(in the rows, 128 means zero)
Where one turn sends some rows of the set: a few examples, then the rows asked
duta: [126 132 122 153 147 148 158 145 160 146 133 160]
buki: [145 111 158 135 127 146 129 122 153 107 108 116]
zofu: [128 126 149 101 152 139 175 102 140 149 142 118]
Fese: [123  99 125 152 127 131 137 137 114 114 101 136]
tas: [110 142 129 108 152 114 160 131 151 135 154 132]
rano: [123 126 140 104 154 144 174 104 134 149 146 114]
Kazaf: [134 100 145 147 122 127 141 132 126 110  92 141]
mabo: [117 142 141 104 148 112 163 128 158 133 149 135]
gonid: [130 103 130 153 125 138 144 136 116 107 101 135]
veg: [112 141 135 105 150 110 159 130 155 136 151 134]
Lufo: [118 119 146  96 154 125 163 102 140 161 139 121]
gapu: [102  73 162 141 136 135 158 116 130 149 115 129]
gebe: [ 97  75 151 145 138 140 158 119 123 149 120 125]
Dig: [116 123 133 104 156 138 168 105 131 155 147 114]
nupa: [120 145 142 106 148 118 167 128 157 128 151 133]
tego: [111  77 172 140 133 140 165 113 135 143 113 129]
zasu: [120 129 118 151 148 140 151 146 159 153 132 161]
Zeg: [115  81 169 145 133 151 173 114 131 136 117 126]
vupe: [109  82 157 149 136 157 173 117 124 135 123 121]
Siba: [114 119 136 100 155 129 163 104 134 161 144 118]
gega: [114 100 120 139 137 135 108 132 133 127 119 111]
sev: [127 127 134 145 145 132 151 142 170 154 123 167]
Fafi: [135 102 157 128 127 126 115 122 155 122 102 122]
kasav: [101  79 148 149 138 152 165 119 120 143 124 120]
vumu: [133 133 131 151 145 147 162 143 165 144 129 162]
zis: [113 144 130 109 151 120 165 131 150 130 156 130]
bizu: [121 126 125 147 147 133 148 144 164 156 127 165]
fitaz: [122  95 130 148 126 122 133 136 118 119  96 140]
Derup: [140 115 140 143 130 160 133 126 140 103 119 109]
lim: [119  97 137 131 133 121 105 127 146 132 108 119]
Gel: [136 103 140 151 123 136 146 133 121 106  96 138]
Kozok: [128  96 140 144 124 120 135 134 124 117  92 143]
defu: [133 131 137 147 144 139 158 141 170 147 125 166]
lipum: [125 122 152  97 151 130 169 100 143 155 138 121]
Sedek: [118 146 135 109 149 122 168 130 153 127 155 130]
sabe: [123 109 121 146 136 154 122 131 130 113 124 105]

defu goes to vumu
Kazaf goes to Gel
gebe goes to gapu
Where do these go?
zis goes to tas
Lufo goes to lipum
buki goes to Derup

Where one turn sends some rows of the set: a few examples, then the rows asked
kemab: [187 153 119 133 124  86 151 120 107 114 100  87 134 125  99 126 131 100
  89 148 169 129 138 126 122 137 142]
zepi: [158 147 102 105 167 138 132 123 112 109 142 100 111 146 102 148 139 138
 114 150 172 128 135 132 158 118 177]
dirur: [181 124 111 102 153 103 136 115 120 132 156 142 150 113 138 124  95 154
 120 175 132 150 134 107 128 132 162]
futop: [179 153 127 143 165  87 138 122 140 115 118  86 117 129 122 131 108 140
 120 133 178 120 174 106  99  94 153]
Gil: [187 161 117 127 122  86 147 121 106 120 102  90 125 129 104 123 126 101
  87 154 164 127 140 124 112 141 139]
Fovig: [139 141 116  99 149  66 150 127 152 140 150 105 155 132 135 148 110 155
 138 109 140 129 169 118 127  93 155]
redig: [184 155 125 135 168  87 134 117 143 113 118  94 118 130 121 131 114 138
 122 128 174 116 179 101  97  98 155]
Binub: [141 150 111 101 116  77 163 135 112 138 137 108 156 137 117 150 122 109
 109 129 128 145 127 132 154 134 128]
tagel: [183 134 103  98 151 101 133 109 108 132 156 141 158 109 139 133 100 150
 117 176 131 152 147 115 127 128 174]
Mas: [139 138 106  97 121  72 165 131 120 137 141 107 160 138 114 152 124 113
 110 129 127 145 132 133 155 138 130]
sobi: [144 141 107 101 112  74 163 130 117 135 133 109 161 143 113 149 129 116
 111 130 123 142 131 128 150 133 129]
lali: [182 151 118 131 122  89 146 119 106 114  99  86 130 125 102 127 128  99
  91 155 161 135 134 121 119 146 139]
tanop: [163 148 115  92 162  85 121 123 122 116 149 125 111 117 102 142  91 124
 129 175 152 131 166 134 137 130 196]
vos: [187 148 129 138 164  90 138 120 138 120 115  94 122 136 124 137 114 148
 117 134 177 115 176 102  95  94 154]
Fes: [184 159 118 137 125  89 148 123 103 114 105  88 127 130  99 127 134 100
  92 153 165 126 143 124 119 141 139]
lek: [185 131 110 106 153  96 136 111 126 129 163 141 152 111 133 128 101 151
 115 173 124 158 140 109 119 125 162]
vipo: [144 141 110 102 113  77 161 133 114 135 140 100 164 133 112 150 129 113
 109 132 123 142 131 135 151 132 128]
mazi: [162 128  90  87 147 122 143  90 110 133 140 104 151 117 133 119 144 158
 103 159 164 136 120 135 123 129 169]
fis: [159 150 103  93 169 137 121 126 111 115 145 102 111 141 112 141 135 146
 103 152 178 132 141 130 151 128 183]
Kog: [160 144 103  99 172 134 132 118 111 107 139 101 111 150 113 153 132 139
 106 157 175 140 136 134 152 120 181]
gika: [189 147 127 138 164  90 140 115 139 115 117  83 118 130 124 129 113 140
 121 139 181 116 173 101  99  99 155]
kal: [140 147 103 102 115  73 160 133 114 132 135 108 158 135 115 146 131 116
 106 124 126 143 127 132 152 137 128]
bibur: [162 129  90  92 140 121 144  96 114 123 146 102 155 113 128 119 152 162
 103 147 159 137 117 128 117 129 172]
Suzu: [170 136  93  87 146 132 140 104 104 127 148 106 156 116 134 118 140 157
  99 153 164 149 125 132 123 129 172]
rap: [131 140 117  97 149  67 152 127 144 139 145 105 156 131 135 156 110 154
 138 110 149 124 167 122 126  94 159]
buno: [133 138 119  99 150  64 147 125 142 132 151 106 154 133 130 151 113 156
 143 113 139 125 172 116 123  96 149]
vob: [164 141 119  87 162  88 126 127 122 112 152 124 114 119 114 144  90 129
 124 173 159 132 162 128 137 138 202]
mize: [132 140 114  99 147  64 151 127 151 139 151 103 146 135 134 149 110 152
 140 114 141 125 172 116 121  98 152]
ruz: [188 158 114 132 123  95 145 123 113 115 100  84 128 124 101 127 130  96
  89 148 160 129 139 127 119 137 141]
tasa: [165 146 111  90 166  93 113 125 116 124 151 130 115 123 113 148  96 136
 121 175 151 126 166 122 147 135 196]
duf: [185 152 130 139 159  89 134 122 140 118 116  88 121 132 120 132 111 142
 124 138 175 119 181 107  96  94 159]
nilal: [135 134 111  96 153  69 148 125 150 133 144 102 149 136 134 151 106 159
 144 114 147 126 171 119 124  93 153]

mazi goes to dirur
gika goes to lali
Fovig goes to duf
Where do these go?
mize goes to futop
vipo goes to buno
lek goes to tanop
Gil goes to Binub
fis goes to Suzu

Where one turn sends some rows of the set: a few examples, then the rows asked
Bipe: [ 98 122 141 113 146 111 118 120 122 126 151 114]
Segu: [132  88 134 102 134 135 138 111 110 108  94 130]
sizeg: [ 93 117 135 117 105 136 163 117 150 131 122 118]
beduk: [115 126 112 111 149 120 125 137 156 137 122 117]
Sifa: [148 109 106  97 142 124 160 128 106 132 133 140]
rebis: [143 137 132 149 137 132 142 127 131 122 137  91]
dizuf: [110 113 148 132 110 127 141 156 127 103 146 159]
Fav: [124 111 125 161 123 101 162 138 106 124 147 122]
lib: [119 104 115 143 145 138 125 133 110 103 154 120]
tolu: [104 121 138 116 133 120 107 117 141 134 105 127]
pokib: [149 105 131 122 134  85 164 154 121 132 118 125]
zesid: [151 132 134 136 158 128 148 146 131 144 106 125]
Tar: [112  97 142 109 143 144 159 101 141 122 111 147]
Dipi: [125 121 119 148 121 107 172 131 161 129 117 136]
mizu: [127 120 137 120 118 115 111 135 122  91 135 155]
difor: [148 139 113 140 140 128 169 148 111 105 126 126]
Zefen: [110 123 147 118 122 129 139 105 153 113 151 151]
maba: [137  80 160  99 124 135 154 137 121 123 113 130]
fizo: [128  97 147 105 136 130 146 128 136  78 132 151]
rosul: [143  97 145 163 132 110 140 146 144 112 133 136]
fol: [100 133 120 120 113 127 138  96 134 133 118 140]
rese: [134 148 157 138 110 118 156 150 141 124 131 125]
Kisoz: [114 112 129 129 114 127 124 111  99  91 142 127]
zegiz: [130 115 119  92 127 115 150 125 105 117 101 157]
Bato: [138 113 159 140 129 135 159 159 121  98 108 114]
Siges: [111 111 123 100 145 113 149 131  94  94 143 126]
Somu: [155  86 132 138 124 118 177 118 132 118 119 115]
vek: [130 126 151 141 122 141 180 128 119 141 108 121]
bem: [113 104 130 148 138 102 150 138 140 135 111  94]
Zite: [103 115 128  95 161 113 146 128 114 140 115 139]

Sifa goes to dizuf
fizo goes to Bipe
mizu goes to tolu
Where do these go?
Fav goes to Dipi
Bato goes to rebis

Where one turn sends some rows of the set: a few examples, then the rows asked
Y: [128 124 106 114 130 127 119 111 158 151  83 123 131 129 142 121 133 132
 110 138 107 112 121 100 142 140]
Q: [105 136 112 133 122 117 113 117 145 158 109 145 119 157 135 130 139 127
 116 143 103 133 101  97 145 132]
H: [117 122 137 135  97  92 142 128 101 131 141 139 107 122 140 127 104  91
 144 125 129 139 158 135 136 126]
P: [147 116 130 115 161 160 113 120 157 115 118 100 134 125 154 127 147 143
 116 140 117 127 133 134 118 139]
A: [132 143 139 132 155 143 104 136 145 112 137 119 112 139 158 130 152 137
 112 131 108 148 111 123 107 132]
N: [121 147 143 140  94 118 121 129 118 137 144 153 107 115 130 103 111 121
 138 122 139 122 166 134 111 139]
V: [121 131 149 140 120 121 130 115 121 132 149 145 127 113 171 147 111 110
 153 115 126 131 161 174 144 138]
K: [116 133 143 142 120 131 131 121 107 131 165 148 106 119 135 135 112 112
 141 135 131 131 167 169 136 139]
R: [102  82 109 146 128 121 125 125 141 113 130 100 152 129 128 138 152 125
 142 118 129 114 110 149 154 123]
D: [135 132 128 134 157 147 111 137 146  97 128 113 136  99 125 127 155 141
 109 111 123 131 115 141 130 130]
T: [134 154 132 144 105 120 100 107 124 136 133 161 118 103 144 101 109 124
 139 118 132 138 158 153 127 150]
G: [101  87 114 149 126 122 107 118 139 122 145 104 125 170 153 131 150 125
 145 144 117 134 105 141 131 132]
F: [121  73  98 127 135 127 117 103 145 127 113  91 139 146 146 128 138 121
 139 150 118 124 122 140 147 138]
X: [115 129 112 129 123 121 125 128 149 142  99 138 151 119 103 125 143 132
 114 119 122 121 109 102 158 121]
C: [132 119 143 134  91  97 126 117 116 141 127 148 142 126 146 119 105 102
 157 121 137 156 158 131 138 124]

Y goes to F
X goes to R
Where do these go?
K goes to N
A goes to Q
T goes to C

Where one turn sends some rows of the set: a few examples, then the rows asked
dek: [166 153 100 130 105 159  76 103 168  96 123 109 144 126 126 126 130 138
 124 153 137  59 104 144]
Nafer: [193 125 105 162 132 141 114 109 148 121 116  86 111 126 159 121 142 131
 148 169 165 110 147 133]
zizu: [173 111  92 149 125 168 120 110 190  82 114  79 146 141 124 157 122  93
 122 122 155 131 131 169]
ridu: [177 151  88 125 119 157  93 104 194 114 129 110  93 143 102 121 145 110
 158 149 191  86 106 162]
Zop: [185 143  90 152 127 146 107  82 190 110 113 151  99 135 139 116 135 139
 117 139 168 112 150 162]
fugil: [163 123 118 143 109 140  91 140 139 107 129 104 117 142 145 150 119 128
 127 107 191 125 112 181]
sapi: [189 156  84 162 138 144  97  98 203 113 104 108 115 130 118 131  97 117
 137 109 177 111 117 186]
dor: [187 107  85 153 133 165 130 105 185  84 111  78 147 135 138 148 111 102
 137 121 161 135 121 157]
zoz: [188 140 111 165 135 144 114 113 157 123 116 101 113 121 153 113 131 132
 158 168 168 112 135 118]
votos: [149 124 110 140 109 141 109 144 147 108 135 110 139 150 153 140 114 129
 128  95 184  99 109 172]
gol: [200 138 110 155 133 143 117 113 146 121 116 101 124 131 160 110 145 144
 154 155 172 102 131 124]
Kozub: [187 149 109 163 139 158 101 123 162 111 107  87 118 119 146 113 146 140
 146 171 162 107 128 120]
Gafi: [173 123 100 150 128 165 128 106 197  84 114  72 156 133 125 144 118  97
 128 123 146 125 130 156]
tuzik: [169 112  89 147 116 162 115  97 177  72 110  82 139 143 120 157 125 103
 124 126 159 143 127 170]
toz: [188 158  85 158 134 137  95  97 210 115 106 108 120 127 113 131  98 116
 139 114 180 106 118 183]
Vevi: [158 117 123 142 122 143 100 143 144 107 132 123 122 145 159 141 110 124
 130 103 180 106 106 179]
ridab: [162 137  99 116 110 152  86  91 168  98 133 110 147 142 121 119 131 126
 138 150 135  60 106 147]
zav: [169 119  87 157 132 164 128  96 189  79 121  77 144 147 124 155 115 100
 141 126 156 132 129 163]
tam: [166 133  99 120  96 145  94  89 153 100 126 104 141 140 125 137 136 116
 134 149 140  54 106 156]
Bolof: [197 140 104 156 136 148 107 114 155 128 110  88 117 122 151 116 147 135
 149 172 158 106 135 127]
Garok: [168 129  87 121  95 155  97  94 173  93 131 105 146 131 124 125 125 122
 137 158 145  56 112 138]
vuma: [131 133  71 142 143 162 103 128 186 111 105 127 101 154 134 115 144 120
 127 114 176 114 110 170]
Fudu: [171 149  89 125 121 155  99 108 193 114 126 110  92 146 100 127 150 114
 160 143 192  83 101 167]
basog: [184 150  92 148 125 149 102  81 185 111 114 153 102 139 140 111 140 136
 119 141 170 112 147 157]
vul: [135 131  72 137 146 156 102 125 189 115 106 132 102 151 141 117 151 122
 126 117 176 118 109 162]
dok: [158 127 124 139 122 151 102 150 151 125 138 109 129 137 163 145 119 127
 124 101 173 107 102 163]
mek: [164 145  97 122  97 149  87  99 161 108 121 109 143 131 124 125 135 125
 128 157 135  56 112 148]
tis: [164 127 121 146 117 147 102 147 145 117 132 108 127 145 152 155 122 122
 122  97 184 114 112 177]

Fudu goes to toz
tuzik goes to Kozub
Where do these go?
mek goes to zizu
Garok goes to dor
Gafi goes to Nafer
vuma goes to ridu
ridab goes to zav

Where one turn sends some rows of the set: a few examples, then the rows asked
biris: [154 164 140 109  69 114 140 111  87 117  97  90 125 128 129]
sep: [121 168 149  80  98  97 126 102  88 127  91  84 120 134 136]
suv: [110 128 130  98 123  77 129  72  91 117  91  96 168 127 126]
muda: [108 155 141  87 117  85 132  91  91 122  92  78 121 130 138]
defi: [149 138 135 113  95  93 109  86  57 107 106 118 165 134 117]
Monep: [148 144 131 130 109 103 126  99  59  97 110 106 136 151 127]
Rek: [129 157 148  74  83 105 120  97  95 131  86 105 166 131 124]
Lag: [113 144 133 106 127  77 129  83  75 111 101  81 120 131 136]
Zasab: [129 126 127 116 117  79 118  73  67 106 103 108 167 129 120]
tamel: [110 144 141  77 106  91 129  83 105 129  83  95 168 128 127]
Keku: [139 170 150  91  88 103 117 108  70 119 101  95 119 136 132]
doz: [124 134 121 128 115  84 154  83  94 106  97  75 126 121 132]
gugov: [102 119 124  95  99 119 134  96 125  95  92 138 146  93 148]
fefa: [124 159 170 108  79  92 108 102 103 123  82 123 122 144 140]
nuful: [113 129 131  89  83 129 129 107 122  98  92 143 145  95 147]
marim: [114  97 128 108 101 106 134  89 111  81 100 132 142  96 157]
Tufam: [141 117 131 117  78 127 126 105 100  83 102 150 143 101 139]
dod: [106 110 118 110 107 112 131  90 114  85  99 140 145  92 147]
mepo: [133 162 139  96  81 108 151 105 109 124  86  78 126 125 134]
Ramo: [129 138 156 139  98  76 104  88  79 104  96 128 121 144 137]
seva: [110 106 134  92  94 113 137  95 124  90  92 128 143  95 161]
bil: [107 152 166 104  95  83 118  94 116 125  76 113 123 141 144]
fimo: [115 102 122 117 105 110 139  89 115  81  97 137 145  95 144]
litov: [108 140 130 106 133  91 147  87  99 110  90  83 139 144 136]
Netu: [134 118 141  92  69 128 124 109 108  89  98 142 141 101 156]
lomi: [131 146 133 117 117  81 120  88  58 104 109  92 119 134 132]
bor: [129  99 128 116  92 111 126  93  96  75 106 140 141  99 154]
lemo: [127 130 131  98  76 132 121 110 108  93 100 152 144  97 144]
gav: [143 158 141 109  98  94 114 100  54 108 109  99 118 137 129]
Bezav: [118 122 136  92  82 127 138 105 131  97  87 137 145  98 145]
Nufiv: [145 136 121 140 103  89 144  89  73  99 107  87 125 124 128]
Teruf: [120 111 118 119 100 115 124  94  99  81 107 149 144  95 143]
Gif: [101 138 157 118 112  71 120  83 111 117  80 110 123 139 143]
Sek: [135 126 137  99  71 133 130 111 116  92  94 146 144 101 142]
bativ: [131 121 124 113  84 125 119 104  95  83 107 155 144  97 142]
nasi: [160 151 130 131  81 104 136 102  69 104 107  95 124 128 126]
Neped: [111 158 141  86 111 107 145 102 110 123  83  85 139 146 137]
Por: [132 106 124 125  95 115 130  95 101  77 103 146 144  99 140]
kegaf: [152 162 143 109  88 119 124 113  69 109 103 107 136 153 128]
besek: [109 111 129 101  99 116 143  95 131  92  88 132 146  95 147]
Numog: [113 131 152 136 114  68 114  79  92 106  90 118 123 140 140]
sug: [118 147 129 105 103  93 158  92 113 120  86  70 127 121 136]
Zefa: [125 132 124 129 132  90 138  86  74  97 104  93 138 147 131]
zalat: [120 117 141  84  78 123 132 104 123  95  92 134 142  98 159]
Tere: [139 109 135 109  76 121 121 104  95  79 105 145 140 101 154]
nof: [135 168 149  86  89 120 134 115  95 122  89  97 137 151 133]
Rur: [136 152 165 125  81  88 102 100  84 112  91 130 122 146 136]
Fibiv: [149 154 146  92  78 107 109  98  71 120  98 117 165 135 119]

bativ goes to lemo
Tere goes to Netu
Where do these go?
nof goes to Neped
besek goes to fimo
sep goes to muda
Fibiv goes to Rek
sug goes to doz
Gif goes to Numog

